500 stands for zero in the data rows.
Here are some points, each followed by its number:
tensor([424., 460., 775., 454., 838., 817., 343., 527., 398., 523., 438.,
        426., 722., 521., 741., 471., 433., 448., 695., 462., 446., 355.,
        499., 508., 735., 408., 452., 658., 517., 759., 521., 431.]) 0
tensor([536., 395., 374., 493., 343., 351., 365., 542., 448., 471., 615.,
        503., 404., 620., 350., 499., 587., 425., 345., 664., 403., 381.,
        479., 436., 316., 483., 497., 305., 443., 384., 536., 434.]) 1
tensor([477., 429., 408., 669., 349., 353., 409., 423., 421., 428., 436.,
        460., 446., 388., 388., 484., 484., 414., 326., 432., 360., 397.,
        447., 454., 365., 470., 475., 350., 437., 405., 394., 500.]) 2
tensor([500., 454., 367., 827., 332., 692., 643., 610., 436., 452., 402.,
        378., 694., 487., 477., 494., 391., 511., 697., 473., 800., 537.,
        470., 525., 484., 437., 499., 692., 603., 481., 450., 442.]) 3
tensor([486., 443., 417., 443., 399., 403., 365., 455., 365., 545., 523.,
        425., 360., 825., 337., 474., 600., 449., 376., 405., 439., 443.,
        486., 480., 360., 403., 414., 313., 448., 426., 454., 465.]) 4
tensor([452., 479., 386., 527., 373., 354., 403., 484., 387., 760., 387.,
        687., 409., 381., 350., 838., 478., 563., 362., 385., 475., 361.,
        416., 531., 333., 465., 404., 357., 474., 455., 561., 784.]) 5
tensor([435., 414., 544., 421., 407., 470., 301., 462., 363., 380., 474.,
        404., 483., 802., 395., 473., 442., 442., 489., 400., 405., 360.,
        483., 440., 396., 470., 444., 407., 508., 417., 482., 437.]) 6
tensor([495., 429., 704., 397., 860., 855., 475., 514., 628., 472., 483.,
        534., 769., 410., 797., 471., 503., 552., 802., 371., 674., 421.,
        405., 383., 825., 487., 517., 686., 508., 832., 415., 363.]) 7
tensor([514., 526., 372., 492., 329., 413., 458., 425., 322., 809., 498.,
        600., 408., 434., 362., 812., 418., 436., 358., 429., 473., 357.,
        474., 510., 298., 520., 481., 391., 474., 416., 376., 728.]) 8
tensor([493., 460., 360., 398., 404., 407., 296., 432., 336., 449., 486.,
        453., 426., 451., 390., 530., 403., 454., 314., 445., 482., 378.,
        464., 482., 333., 455., 453., 398., 520., 419., 409., 455.]) 9
tensor([463., 366., 327., 482., 316., 387., 307., 504., 407., 353., 440.,
        358., 404., 857., 287., 490., 470., 530., 369., 393., 346., 408.,
        563., 521., 333., 475., 387., 392., 591., 394., 378., 388.]) 10
tensor([497., 461., 375., 474., 448., 387., 298., 474., 473., 506., 398.,
        446., 327., 677., 445., 458., 626., 493., 372., 350., 482., 320.,
        499., 489., 457., 442., 475., 330., 474., 489., 459., 443.]) 11
tensor([520., 458., 554., 503., 438., 355., 411., 500., 500., 479., 429.,
        344., 429., 913., 341., 458., 753., 471., 550., 406., 409., 366.,
        465., 488., 316., 448., 390., 457., 488., 421., 450., 427.]) 12
tensor([380., 534., 486., 421., 733., 399., 597., 521., 665., 392., 896.,
        341., 461., 435., 521., 502., 480., 631., 413., 742., 445., 646.,
        471., 496., 599., 588., 515., 428., 435., 424., 530., 506.]) 13
tensor([491., 453., 360., 412., 496., 465., 306., 437., 409., 443., 466.,
        437., 426., 446., 473., 509., 398., 455., 345., 448., 458., 375.,
        455., 485., 427., 468., 432., 393., 514., 523., 408., 447.]) 14
tensor([484., 410., 390., 725., 320., 321., 380., 407., 437., 403., 438.,
        393., 387., 366., 377., 494., 480., 393., 323., 373., 350., 390.,
        449., 453., 360., 472., 423., 349., 426., 387., 389., 446.]) 15
tensor([537., 493., 437., 852., 453., 436., 411., 488., 388., 560., 392.,
        588., 560., 426., 314., 572., 498., 433., 368., 469., 748., 439.,
        442., 434., 345., 496., 432., 386., 497., 493., 465., 542.]) 16
tensor([530., 765., 711., 471., 786., 553., 796., 541., 864., 475., 548.,
        480., 397., 443., 754., 426., 730., 791., 729., 507., 457., 773.,
        502., 473., 735., 477., 552., 695., 454., 602., 726., 509.]) 17
tensor([513., 420., 820., 401., 558., 370., 314., 482., 367., 384., 558.,
        475., 449., 472., 471., 523., 438., 488., 356., 350., 446., 395.,
        556., 522., 602., 549., 419., 393., 461., 434., 374., 434.]) 18
tensor([479., 457., 431., 511., 382., 366., 348., 458., 389., 434., 453.,
        404., 392., 441., 362., 523., 518., 521., 343., 446., 456., 397.,
        425., 475., 309., 456., 450., 387., 540., 471., 432., 368.]) 19
tensor([736., 524., 392., 459., 337., 400., 324., 488., 374., 476., 386.,
        475., 369., 462., 385., 527., 505., 406., 333., 359., 351., 369.,
        506., 482., 411., 446., 477., 379., 497., 483., 393., 431.]) 20
tensor([539., 461., 479., 463., 386., 375., 311., 465., 322., 452., 468.,
        409., 407., 464., 345., 583., 430., 442., 348., 364., 381., 344.,
        493., 441., 339., 494., 419., 398., 430., 435., 475., 579.]) 21
tensor([492., 461., 577., 710., 559., 676., 658., 486., 622., 505., 427.,
        429., 744., 541., 639., 439., 454., 435., 759., 616., 784., 653.,
        533., 550., 651., 428., 516., 755., 469., 408., 448., 504.]) 22
tensor([605., 493., 464., 431., 562., 646., 729., 407., 577., 592., 560.,
        874., 710., 534., 585., 573., 511., 509., 621., 797., 389., 688.,
        532., 444., 630., 550., 845., 590., 446., 389., 480., 797.]) 23
tensor([497., 447., 653., 418., 757., 765., 461., 599., 581., 460., 479.,
        525., 688., 433., 706., 487., 487., 539., 719., 401., 615., 476.,
        415., 394., 729., 562., 505., 625., 511., 757., 426., 368.]) 24
tensor([488., 516., 379., 490., 343., 506., 620., 457., 445., 728., 385.,
        516., 604., 449., 614., 468., 531., 426., 637., 569., 620., 597.,
        450., 491., 596., 476., 569., 622., 523., 484., 473., 508.]) 25
New points follow, each followed by the numbers of its two nearest points above, nearest first.
tensor([517., 498., 345., 400., 670., 852., 777., 409., 572., 793., 516.,
        895., 567., 484., 714., 763., 460., 447., 632., 476., 419., 777.,
        618., 552., 716., 525., 576., 589., 380., 664., 455., 895.]) 23 25
tensor([474., 480., 675., 471., 541., 375., 808., 795., 669., 489., 599.,
        500., 365., 629., 502., 550., 403., 389., 494., 841., 514., 826.,
        493., 462., 559., 843., 666., 575., 602., 473., 519., 453.]) 13 25
tensor([424., 523., 580., 452., 372., 439., 313., 541., 469., 488., 500.,
        402., 433., 802., 395., 456., 881., 702., 519., 373., 384., 306.,
        482., 817., 384., 424., 375., 433., 538., 439., 418., 414.]) 12 11
tensor([534., 489., 436., 953., 432., 373., 346., 484., 396., 497., 375.,
        500., 537., 421., 312., 514., 520., 437., 363., 422., 829., 389.,
        434., 408., 334., 494., 379., 393., 513., 518., 481., 453.]) 16 2
tensor([461., 411., 403., 506., 367., 493., 407., 469., 347., 516., 426.,
        415., 423., 505., 555., 541., 378., 432., 366., 388., 475., 337.,
        523., 449., 584., 425., 485., 372., 539., 629., 496., 429.]) 14 9
tensor([557., 771., 776., 479., 832., 523., 778., 507., 871., 454., 519.,
        440., 377., 425., 758., 425., 760., 786., 723., 436., 380., 745.,
        510., 454., 746., 429., 540., 666., 445., 647., 695., 511.]) 17 24
tensor([471., 824., 768., 487., 680., 453., 734., 525., 829., 515., 682.,
        338., 404., 455., 731., 490., 633., 636., 695., 833., 509., 783.,
        477., 508., 696., 499., 566., 671., 450., 463., 641., 412.]) 17 13
tensor([475., 441., 760., 532., 623., 412., 343., 538., 386., 422., 498.,
        640., 505., 413., 634., 534., 381., 390., 638., 406., 359., 380.,
        559., 432., 611., 417., 515., 564., 588., 434., 479., 475.]) 18 14
tensor([456., 430., 395., 537., 329., 382., 582., 813., 392., 537., 442.,
        465., 452., 519., 352., 444., 504., 522., 429., 778., 464., 738.,
        472., 473., 394., 837., 456., 428., 490., 376., 410., 452.]) 1 19
tensor([400., 784., 448., 514., 411., 384., 637., 569., 771., 398., 420.,
        417., 387., 598., 531., 424., 911., 890., 464., 437., 413., 531.,
        493., 792., 484., 455., 378., 580., 455., 481., 857., 410.]) 17 12
tensor([460., 412., 403., 447., 371., 485., 405., 463., 353., 489., 430.,
        363., 342., 526., 600., 545., 365., 422., 371., 374., 417., 327.,
        534., 452., 644., 426., 388., 372., 491., 676., 518., 408.]) 14 11
tensor([492., 815., 387., 451., 380., 428., 747., 428., 728., 490., 497.,
        415., 406., 439., 401., 401., 442., 792., 292., 510., 390., 706.,
        490., 746., 404., 490., 407., 409., 416., 443., 884., 419.]) 13 19
tensor([466., 446., 751., 463., 474., 442., 525., 473., 431., 419., 472.,
        464., 324., 483., 523., 531., 467., 459., 325., 365., 415., 540.,
        452., 533., 527., 432., 422., 365., 539., 476., 482., 428.]) 18 19
tensor([537., 474., 395., 461., 379., 371., 294., 437., 293., 447., 466.,
        413., 408., 450., 301., 607., 438., 461., 348., 343., 373., 332.,
        476., 440., 324., 483., 434., 403., 438., 434., 488., 617.]) 21 9
tensor([455., 468., 339., 400., 557., 346., 716., 508., 652., 454., 925.,
        377., 351., 469., 507., 429., 437., 457., 346., 781., 416., 664.,
        541., 387., 622., 559., 738., 443., 501., 344., 512., 405.]) 13 1
tensor([419., 408., 512., 415., 360., 495., 284., 463., 372., 373., 460.,
        381., 416., 887., 344., 475., 447., 451., 437., 380., 391., 352.,
        485., 431., 335., 468., 452., 344., 505., 413., 495., 433.]) 6 10
tensor([479., 383., 405., 526., 458., 395., 457., 547., 488., 451., 772.,
        412., 332., 639., 462., 513., 667., 614., 362., 695., 485., 413.,
        532., 420., 482., 520., 369., 382., 429., 405., 541., 423.]) 1 4
tensor([466., 733., 697., 471., 791., 709., 842., 571., 866., 481., 656.,
        530., 489., 425., 785., 434., 668., 776., 793., 603., 663., 836.,
        529., 507., 773., 567., 425., 767., 506., 675., 754., 535.]) 17 24
tensor([573., 444., 444., 451., 687., 644., 431., 524., 437., 468., 447.,
        537., 384., 446., 636., 496., 474., 422., 426., 502., 410., 464.,
        527., 521., 700., 509., 515., 400., 468., 781., 452., 554.]) 14 24
tensor([453., 506., 669., 604., 659., 734., 750., 548., 701., 452., 417.,
        376., 809., 469., 751., 486., 537., 457., 892., 408., 846., 665.,
        532., 478., 746., 416., 430., 888., 452., 525., 472., 366.]) 22 24
tensor([432., 449., 365., 671., 462., 421., 671., 436., 407., 610., 538.,
        559., 710., 465., 549., 577., 500., 471., 592., 510., 703., 596.,
        531., 432., 519., 486., 441., 607., 440., 475., 449., 557.]) 25 3
tensor([470., 645., 638., 535., 722., 675., 748., 552., 761., 498., 654.,
        554., 520., 425., 703., 436., 609., 701., 708., 574., 727., 761.,
        533., 440., 689., 600., 483., 700., 534., 606., 699., 558.]) 17 22
tensor([561., 495., 459., 513., 514., 594., 707., 410., 533., 596., 540.,
        807., 736., 508., 548., 542., 497., 501., 606., 760., 477., 645.,
        536., 455., 594., 530., 815., 603., 443., 396., 471., 732.]) 23 25
tensor([446., 410., 398., 547., 325., 344., 554., 902., 373., 471., 459.,
        443., 402., 537., 273., 437., 495., 548., 363., 823., 408., 759.,
        476., 472., 329., 926., 423., 368., 477., 345., 389., 439.]) 1 19
tensor([524., 417., 407., 433., 552., 498., 682., 506., 604., 431., 789.,
        542., 388., 492., 369., 541., 583., 512., 393., 758., 527., 699.,
        513., 498., 382., 656., 787., 416., 553., 478., 493., 482.]) 13 1
tensor([487., 441., 386., 428., 408., 380., 383., 444., 371., 633., 492.,
        498., 371., 804., 338., 561., 591., 447., 382., 428., 423., 444.,
        487., 488., 357., 413., 406., 314., 460., 422., 454., 551.]) 4 11
tensor([581., 525., 523., 442., 614., 671., 730., 421., 609., 555., 586.,
        847., 721., 502., 636., 549., 499., 530., 643., 791., 444., 692.,
        524., 447., 680., 554., 812., 602., 452., 454., 486., 755.]) 23 25
tensor([484., 467., 629., 738., 611., 741., 743., 498., 675., 520., 421.,
        436., 851., 561., 712., 426., 447., 433., 866., 668., 885., 717.,
        545., 590., 738., 426., 528., 839., 474., 403., 470., 469.]) 22 3
tensor([399., 450., 761., 460., 678., 776., 355., 492., 341., 417., 413.,
        436., 761., 523., 643., 527., 390., 458., 666., 411., 467., 389.,
        473., 450., 590., 420., 410., 530., 526., 614., 445., 430.]) 0 24
tensor([597., 905., 396., 442., 378., 375., 658., 480., 866., 528., 466.,
        383., 431., 401., 584., 459., 619., 852., 511., 399., 386., 543.,
        438., 831., 564., 434., 418., 532., 421., 460., 836., 439.]) 17 13
tensor([920., 507., 384., 508., 318., 411., 352., 539., 361., 452., 503.,
        425., 316., 471., 335., 434., 479., 423., 368., 466., 405., 372.,
        443., 509., 346., 466., 399., 319., 487., 481., 391., 438.]) 20 19
tensor([484., 504., 389., 464., 800., 646., 431., 470., 719., 420., 450.,
        380., 406., 429., 740., 417., 408., 487., 493., 539., 407., 446.,
        423., 488., 758., 531., 402., 424., 469., 850., 440., 408.]) 24 0
tensor([480., 409., 411., 699., 344., 520., 430., 492., 322., 687., 403.,
        654., 666., 417., 359., 602., 425., 457., 341., 434., 661., 393.,
        479., 447., 343., 419., 782., 369., 664., 452., 436., 570.]) 16 8
tensor([548., 440., 451., 526., 460., 476., 811., 657., 490., 447., 713.,
        556., 362., 454., 380., 387., 486., 420., 328., 936., 585., 795.,
        400., 457., 413., 837., 784., 416., 459., 440., 624., 406.]) 13 1
tensor([478., 420., 536., 542., 372., 542., 790., 452., 510., 548., 606.,
        786., 412., 384., 348., 479., 427., 452., 289., 806., 400., 847.,
        420., 400., 315., 740., 751., 364., 419., 433., 445., 775.]) 23 1
tensor([437., 497., 478., 433., 352., 492., 340., 478., 448., 380., 458.,
        385., 410., 801., 403., 487., 491., 526., 483., 387., 422., 363.,
        493., 523., 382., 469., 449., 413., 496., 448., 562., 439.]) 6 4
tensor([682., 515., 393., 455., 346., 419., 328., 480., 377., 463., 392.,
        467., 375., 448., 375., 512., 498., 422., 340., 383., 356., 378.,
        507., 477., 392., 454., 469., 374., 507., 472., 402., 426.]) 20 9
tensor([531., 776., 535., 404., 639., 633., 872., 682., 778., 521., 687.,
        629., 396., 431., 609., 485., 555., 708., 661., 776., 593., 873.,
        517., 580., 587., 739., 497., 709., 478., 580., 792., 581.]) 17 13
